One turn or mirror swaps these rows in pairs. Which row does each one swap with?
tona: [  1   0  17  -6 -12   0  11 -10   1  10 -18  -2   3  12   2   6  -1 -10
  -1  -1   5   5   5  -1  -1 -10   3  14]
vusiv: [-10   3   6   2  -6   3 -10  25   8   4   7   8   0  -4  -9  -6 -12  12
   5  11   3  -4  -8 -11 -13   7  -7   8]
nipip: [  0  -4   4  -7 -14   1   0   7 -12   3   1 -11   2  -2  -7  -5  -9  -9
  17 -15   1   2 -12   1   1   5 -15 -10]
Gopib: [ -2   8   5  13  -4   0   8  -5   9   5   2  -6   6  -8   3  -1   5   4
 -18  -8  19 -14   1  -9  -5   3   6  14]
petaf: [-10   6  22 -10   7  -2   1  17   0   5  14   4  -7  -3   2  -6   7   6
   7   3  14  -3   6   0  -6  -1   5 -10]
ses: [  0   4   6  -7 -17  -4  10  -4   5  14 -13  -2   4  14   5   7   2  -4
   6   1   9  11  12   1   0 -16   0  10]
rar: [ 14   5  -6  -1 -17  -4  -5  -5  -2  13   2  -4  -3   5   4  10   3 -11
  -1   6   9  -6   1  -3   7  15 -18  14]
delam: [ -1   0 -10  -8  -3  12 -15  -1 -14 -13   8   3   3  -9  -9  13  -8   3
  -8   9  -4  -2   5  -3   1  -8   0  -3]
sek: [ 11  17  -8   2  -7   3   1  -3  12  -7  12  -4  -4  -4  -8   3  -1  -9
  -3  -8   7   2 -15  14 -15   7   9   4]
suv: [-10   9  16 -11   8   1  -5  13  10   5   6   7  -6   8   0 -13   2   5
  11  -8   8  -1  20   6   2   2   2   0]
Nid: [ -9   0 -16   3  -5 -10  11   6   1 -12  -6   3   0  -3   7   6   6   2
  25  10   3   4   8   2  -5   7 -11   3]
larep: [  3  -3  -6  -8   2   3 -13   0  -7  -6  12   3  -2 -15  -8  19 -10  -3
  -5  18   5  -5   8   1   2  -8   4   5]
mur: [ -5  -6   1 -13 -15   1   2   8  -9  -1  -7  -5  -1  -7 -13  -1 -21  -7
   7   0  -5   0  -5   5  -2   3 -14 -16]
Nel: [  4   4  -8   0   0   5 -15  -2 -11  -8  14   2   8 -13  -7   9  -8  -4
  -6  17   5  -5   8  -6   5  -7   4  -5]
sif: [  0   2  15   4 -10   4   9  -9  -8   6 -16  -7   7  17   0   0   2 -13
  -5  -7   8   5   9   2  -2  -8   2   9]
Guner: [ 20   0  -6  -6 -10  -5 -13   1   0  11   1  -7   1   7  -1   5   3  -7
  -5   6  13  -7   6   0   6  18 -15   8]
Gul: [-13  -7   5  -8 -10   4  -2  15  -9   2  -8  -4  -1   3 -10 -10 -14 -10
  13   1  -2   4 -10  -3   0   6 -15 -11]
Vonil: [ -2 -19  -5   5   5   2  -4  -1  -3   2  -6  -2 -10  11   1   8  13  12
  -3   5 -12  -7   4  -3  -2   0  12  -3]
Fune: [-10  12 -16  -3  -7 -10   1   7   5  -6  -2  12   3   1   5  13   1  -1
  23   1   1   0  -3   1   0   8 -19   6]
bakof: [ -6   0  17  -8   7  -3 -11  22  11   7   8  -2 -12   4  10  -3   6  -5
   6   4   8   3  12  10  -4   1   7  -3]
gaf: [ -4  -3   8  -9 -16   4   3   7  -7  -5 -10  -7   2   1 -12 -11 -11  -8
  11  -8  -2   2 -13   4   0   0 -14 -15]
vifug: [ -3   3  21  -5   2  -5   0  15   6   0   5   9  -1   5   4  -3  10   4
   6   5  16  -2  14   8 -12   4   5 -13]
muram: [  7  -4  -8  -8   0   5 -19  -4 -13  -9  13   1   6 -10  -7  11  -8   2
  -7  15   2  -6   6  -5   0  -4   0  -5]
Zuri: [ 10  21   2  -1 -11   4  -5 -11  18  -7  10  -3   1  -7  -4  -6   0  -9
  -7  -3   5   3  -7   8  -4  -4   6  -6]
zoz: [-11  -2  -2   7  -5  -2  -6  20   8  -2   9   5  -3  -3  -6 -13 -12   1
   7  21  -9   1  -9  -5 -11  -2  -5  10]
Lepan: [  0 -18 -11   6  10   0  -4  -2   2  -6  -7  -5 -11   9   2   5  11  15
   2   8  -6  -3   2  -1  -4  -3  13  -1]
til: [  2  -2   5  -7 -15   2   1   6 -11   5   3  -4   2   0  -8  -7 -15  -8
   7  -8  -1   0 -24   5  -1   7 -12  -3]
lub: [-12  10  -4   9   6   6  -8  22   9  -7   3  10   2  -3  -8  -4 -13  10
  12  13  -1  -2  -6  -5 -14   0  -5   2]
mana: [  0   7   6  -4 -15   0  11  -2   4  13 -22  -9   3  10   2   3   6  -5
  -4  -6  -2   1   9  11   1 -14   3   8]
vel: [ -1  -3   8  -1  -9  -8   7 -14  -5   9 -18  -4   0  19   9   4   0  -2
  -6  -3   0   8   5   3  -3  -8   1  14]
rut: [  4  15  -8   2 -12  -2   3  -5  11   3  18   2   3  -5  -9  -4   3 -14
   1 -11 -10   4  -1   3 -10   6   8   5]
Lufug: [  9   3   6  16   2  -5   2  -2   8  11   4   2   8  -7  -2  -3  10   9
 -19  -1   9 -13   1  -3   4   4   5  11]
Migeg: [ -5   5 -18  -1  -9  -7   5   7   0  -4 -10   1  -2  -2   0  11  -6   1
  25   1   7  -6  13  -3  -5  14  -5  11]
sabig: [ -4 -13  -9   8  12  -8  -9   1   2   1  -5  -1 -12  14  -1   2  10  12
   5   5  -6  -7  -6  -1  -2   0  16  -1]
Lugom: [  3   3  -3   6   5  -2   8  -2   8   5   0  -6  12  -3   5 -11  -3  10
 -13  -5  13 -19   6  -8  10   2   6  10]
ped: [ -3 -15 -12   6  13  -3  -4   0  -1  -5  -3  -3  -3  13   2  -2  14  12
  -1   5  -6  -4  -3  -3   0  -2  11 -10]
beno: [ -3 -13  -7   6  12  -4  -6  -6   2  -9  -9   0  -1  17   2   8  11   7
  -1   0  -2  -3  -2 -12   0  -3  10 -10]
Bako: [ -7   4  10 -13 -13   3  -3  14 -13   1  -4  -6   7  -2  -5  -1 -11 -13
  13  -7 -12  -4  -8   5  -8   2 -12  -6]
gamu: [ 10   3  -1   6 -12  -7  -7   9  -1  12  -8  -6  -2   4  -3   4  11  -7
   0   3  10  -4  19  -3   6  20 -12   8]
mepur: [ -6   4 -18   2  -7  -2  16   8   3  -4 -11  -4  -8  -8  -3   6  -4 -11
  21  11   2   2   8  -1   0  10  -8   4]
babi: [-14   4   3   6  -7   1  -8  23  15  -2   7   7  -6  -2  -6  -8  -9   7
   3  12   6  -5  -9  -6 -16   0 -11  -2]
Tabo: [  1  -4   5 -10 -15   1  -1  -1 -13   8  -5  -1  13  -7 -10  -4 -19  -7
   3 -12  -2  -5 -11   4   4   4 -11  -3]
lale: [  3   8   0   5   6   1   9  -5  10   2  -1  -9  11  -5   2  -9  -1  10
 -13  -5  14 -16   3 -11   2  -2   1  14]
defa: [-11   2   4   7  -1   2 -10  23   4   0   9   1  -7  -2 -10  -5 -10  12
   3  15   0  -6  -6  -2 -16   3 -10  15]
nivag: [  3   9  -6  15   0   1  14  -3  10   5   4  -4  12  -5   4  -3   4  13
 -15   1   8 -18   3  -6  -1   1   0   2]
Ligeb: [ -7  -4   9   7 -12  -1   8   0   4  11 -23  -3   1  15   6  -4  -6   0
   7   4  -4  13  12   4  -4 -12  -1   8]
gopeg: [  6  23  -9   3  -7   2   3  -3  10   3  14 -12  -5   2  -4  -2   3  -4
  -8  -5   4   8 -15   0 -12  -1  11   3]
lefo: [ -5   2  25  -9   4  -5  -1  11   9  -2   2   3  -8   2  -3  -6   5   3
  15  -1   8  -2   5  -1 -18   6  15  -1]
mor: [ -2   8  14 -12  12  -2  -2  16   6   2  13   3  -9   8  10  -7   0   0
   7   0  13   8  13   4 -12  -1   7   0]
pim: [ -4  -8 -10   4  11  -4  -1  -8   3  -8  -7  -5  -6  15   3   2  13  16
   3  -1  -9  -4  -5  -3  -7  -1  10  -4]
zopug: [ 11  -1  -2   6 -16 -11 -15  -1   2  10   2   1  -1   5   9   3   7  -5
   2   7   3  -7   8   5   9  13 -21   2]
rege: [  1   9  -3  20  -3   2   9  -3  12   7  -1  -2   9  -9   8  -5   5  13
 -12  -5  10  -7  -1  -5   3   3   1  13]
terav: [  0  -7  -4  -4  -1   5 -17   1  -9 -10   6   0  -4 -12 -18  14  -5  -8
  -7  17   4   1   2  -6   6  -7   3  -3]
fad: [-10   4 -11  -1 -10  -9  10  11  -1  -8 -11   1  -5   3   3   1   3   6
  27   7   8  -2   9  -3   0  11 -15   0]
Pes: [ -1  20  -7   5 -10  -2   5   1  17   4  16  -4   4  -3  -7   5   1  -9
  -5  -8   0  10  -2   3 -12  -2  15   2]
bar: [  3  -2   0 -10  -2   7 -14  -1  -7  -4  11  -2   0 -16 -12  11  -8  -3
  -8  20   2  -4  10  -6   0  -6   0  -4]
ruvas: [ 10  11 -10  -6  -6  -8   7   2   7  -1  19  -3  -3  -7  -4  -9   5  -6
  -6 -10   2   4  -8   7  -8   3  10  -7]
varu: [  9   2   3  -9  -8 -16 -13  -2  -7   6  -1   4   4  14   8  -2   6  -1
  -1   3   8  -7   3  -2   9  12 -21   9]
teme: [-11   4  23  -6   8  -5 -10  20   4   5  15   1  -2   2   0  -7   5   7
   4 -12  10   1   8   6  -6   5   4  -8]
gon: [  5  18 -13  -6 -10  -9   2   0   7  -7  15  -5   8  -7   0   0   6  -8
  -2 -13   2   2  -4   1 -11   2  16  -1]
Gir: [  2  -5  -9  -8   4   9 -16  -1 -10  -4  12   3   4 -10 -11  10  -8  -4
  -9  18   6   1   5  -4   0  -8   7   2]
Nufaf: [ -9  -4   6 -13 -15   2   4  12  -2   3  -9   4   3   2 -15   0 -10 -11
  12  -3  -3  -1 -16   8  -3  -5  -9 -12]
Fodo: [ -4   4  10   2 -13   0  20   0  -1   9 -17   0   1  14   6  -2  -2   0
   3   5  10   9  13   3   1 -12   5   6]
nomer: [  1 -13 -10   8   7  -9  -7  -1   0  -9  -3  -5  -3  16   4  -2  10  14
   2   3  -7  -7   2  -3  -7   3   8 -12]
dilu: [ -9  -3   4   5  -5  -3  -5  20  12   0   9   2  -4  -7  -9 -14  -5   3
   4  20  -6  -2  -9  -9 -15  -4 -10   7]
dezi: [ -3   3   4  -2 -14  -4  13 -15   0  11 -15  -2   8  10   5   4   3  -6
  -9  -1   8   6   3   0   6 -11   2  14]

rar pairs with fad
mepur pairs with varu
Migeg pairs with zopug
lefo pairs with Zuri
vel pairs with mur
dezi pairs with Gul
Bako pairs with mana
Nufaf pairs with sif
Nid pairs with Guner
Lufug pairs with lub
Lugom pairs with zoz

